In the rows, 128 means zero.
One turn moves every row onto another: examples first, then more rows asked
Lup: [ 91 177 131 150 141 115 125 124 104 128 117 125 113  99 119 117 157  83
  90 104  91 135 114 129 147]
Vup: [ 92 144 123 149 143 152 124 157 137 130 124 114  93 103 127 122 155 128
  99  75 102 139 128 117 119]
Tufaz: [ 88 147 122 136 138 166 139 117 122 120 148 103 123 105 116  97 119  71
 118 115 112 136 127  91 131]
tafo: [105 125  98 156 128 118 142 119 130  99 101 100 114 108 169 118 135  99
  97 116 106 119 126  95 138]
puve: [113 159 104 149 138 134  92 158  95 115 126 117 113 113 152  99 164 122
 103 108  79  95 139 127 158]
koso: [116 152 105 155 123 131 116 133 137 118 166  97 128 139 142 125 136 103
 131 145  92 123 147 127 146]
bem: [112 151 103 171 146 152 117 151 102  95 134 103 134 102 147 113 135  88
  72 116  74  97 121 129 117]
ved: [ 74 125 100 166 137 153 124 131 124 118 116 101 125 129 127 106 138  86
  90  68 103 123 125  94 119]
piv: [104 120 125 149 139 138 107 176  98 135 130 100 123 114 153 111 163 114
 104 112 126 126 163 112 156]
Ziviz: [ 90 166 114 164 144 145 106 115  98 119 120 100 130 111 137 129  98 116
  98 104  81 136 134 108 160]
vomi: [101 159 126 153 154 143 122 135 115 108 136 131 106  94 127  93 129 127
  84  81 113  91 128 136 142]
fanof: [127 134 118 162 129 128 110 154  98 109 153 102 109 127 138 114 132 124
 104 118 103  97 139  97 171]
sope: [ 78 145 138 132 134 156 146 136  99 109  98 128 119 118 109 108 141 114
  97 100 102 107 131 111 120]
ditu: [ 76 158 132 139 140 155 138 127 108 113  98 127 129 112 105  92 148 116
 101  94 111 102 145 116 130]
bezo: [ 85 146 137 168 151 135 110 148 106 117 139 138 144  83 168 117 118  80
 113 104 114 110 140 113 152]
Rala: [ 85 148 126 165 124 150 114 139 110  97 128 119 154 127 149 147 112 108
  90 101  94 100 162  98 136]
nolu: [116 130  84 149 145 122 133 137 120 144 131 120 128  88 167  97 123 110
 103 140 112 120 141 122 117]
Zizom: [ 87 188 145 146 116 162 113 130 113 124 138 121 127 135 160 109 146  93
  94 130 102 126 129 120 122]
Zuvok: [ 95 116 113 189 164 132 151 121 127 114 150 120 121 115 135 106 132  89
 128 123 102 115 135 116 114]
vek: [ 71 165 125 167 143 139 128 116 104 148 153 139 118 121 136  78 147 103
 128 125 102 101 134 111 133]
savo: [ 62 140 102 160 147 142 151 133 112 118 166  80 120 112 135 134 132  89
  85 124  90 110 145 114 128]
fim: [109 142 123 164 150 125 100 150 100 127 122  97 104 111 140 102 154 131
 113 121 120 121 137 101 174]
ker: [108 166 120 158 128 132 100 132 115  99 144 117 121 130 161  98 148 110
 124 145  99  91 136 122 157]
Fon: [107 140 123 157 108 129  99 146 124 119 149  99 129 140 131 112 120 112
 111 136 133 108 130 104 160]
magim: [ 96 141 118 136 117 106 160 136 121 130 113 140 128 109 158 118 141 115
 108 120 113  99 149 131 135]
gof: [ 71 160 135 167 142 140 146 122 105 146 152 144 117 134 148  88 140 109
 124 107 104 100 142 122 131]
Med: [ 94 141 103 168 148 167 121 150 108 132 126 127 128 121 132  86 130 135
 101 110  94  96 137 125  95]
bodo: [ 80 155 136 160 126 137 103 146 127 132 114 137 147 110 129 143 125 125
 117 133 111 131 150 111 116]
bagop: [ 92 163  96 138 136 127 123 136 147 126 155  80 142 117 129 124 132  85
 115 118 113 124 156 115 160]
zak: [ 96 144  98 138 126 122 139 121 103 151 139 119 111 113 185 103 135  90
  97 104 103 129 140 100 151]
pive: [ 96 165 112 189 149 135 139 136 147 121 130  93 128 128 143 135 149 118
 108 111  78 124 136 138 118]
Nelu: [101 131 105 171 146 157 119 147 101 126 133 137 130 120 126  89 152 127
 105 110  87  92 153 125  98]
Bag: [105 154 109 126 143 136  90 160 111 121 101 110 125  92 129 104 168 108
 100 109 110 128 145 119 147]
maman: [109 124 133 170 137 145  98 135 101 113 125 129 124 108 155 132 126  93
 117 114  91 160 132 117 136]
fisup: [112 147 109 177 141 134 100 149 139 130 145 129 138 111 146 118 159  79
  85  90 112 134 140 115 104]
mosoz: [ 88 128  98 156 132 167 125 138 130 120 121  98 129 130 119 107 143  95
  99  64  94 130 140 108 119]
noko: [101 138 103 128 134 131 116 163 135 114 127  97 143 106 131 130 162  80
 100  96 115 126 166 113 147]
kor: [ 91 119 106 185 148 138 147 128 124 112 161 110 119 118 136 109 142  80
 133 114  81 111 131 111 124]
nom: [107 188 136 142 155 141 149 135 126 120 156 119 138  92 130 121 129  91
  90 115 111 109 155 113 132]
gefu: [121 149 103 113 110 143 140 131 115 125 119 114 114 110 145 118 116 123
  87 123  99 124 138  95 125]
Guze: [106 130 126 167 125 141 107 124 104 109 160 147 116 130 146  98 140 105
  83 111 113 102 140 147 117]
tagur: [ 95 127 111 150 113 122 123 163 121 137 141  85 133 136 119 132 129 114
 113 123 115 120 143 133 162]
dev: [ 87 134 114 143 142 133 122 171 112 134 129  79 145 104 132 111 132 106
 100 123 137 109 157 124 166]
ril: [ 82 155 110 170 152 125 120 163 109 155 140 127 138  89 138 138 116 119
 117 100  80 119 146 128 141]
pado: [ 93 153  85 151 112 127 123 138 139 143 113 116 133 127 165 105 122 131
  89  94 112 100 137 110 127]
mimul: [ 70 148 114 171 136 124 120 100 109 133 153 110 112 131 129 110 138 104
  96 143 104 131 128 143 127]
Pefu: [ 65 146 130 140 137 165 128 149 138 115 143  99 118 100 145 121 147  90
  90 111 130 128 139  87 112]
belu: [ 93 141 117 137 147 155 140 118 105 137 159 114 118 112 117 102 117  74
 103 107 107 141 134  89 126]

savo turns into Pefu
ker turns into koso
And these:
tafo turns into gefu
Med turns into gof
fim turns into fanof
fisup turns into Lup
bodo turns into ril
mosoz turns into ditu

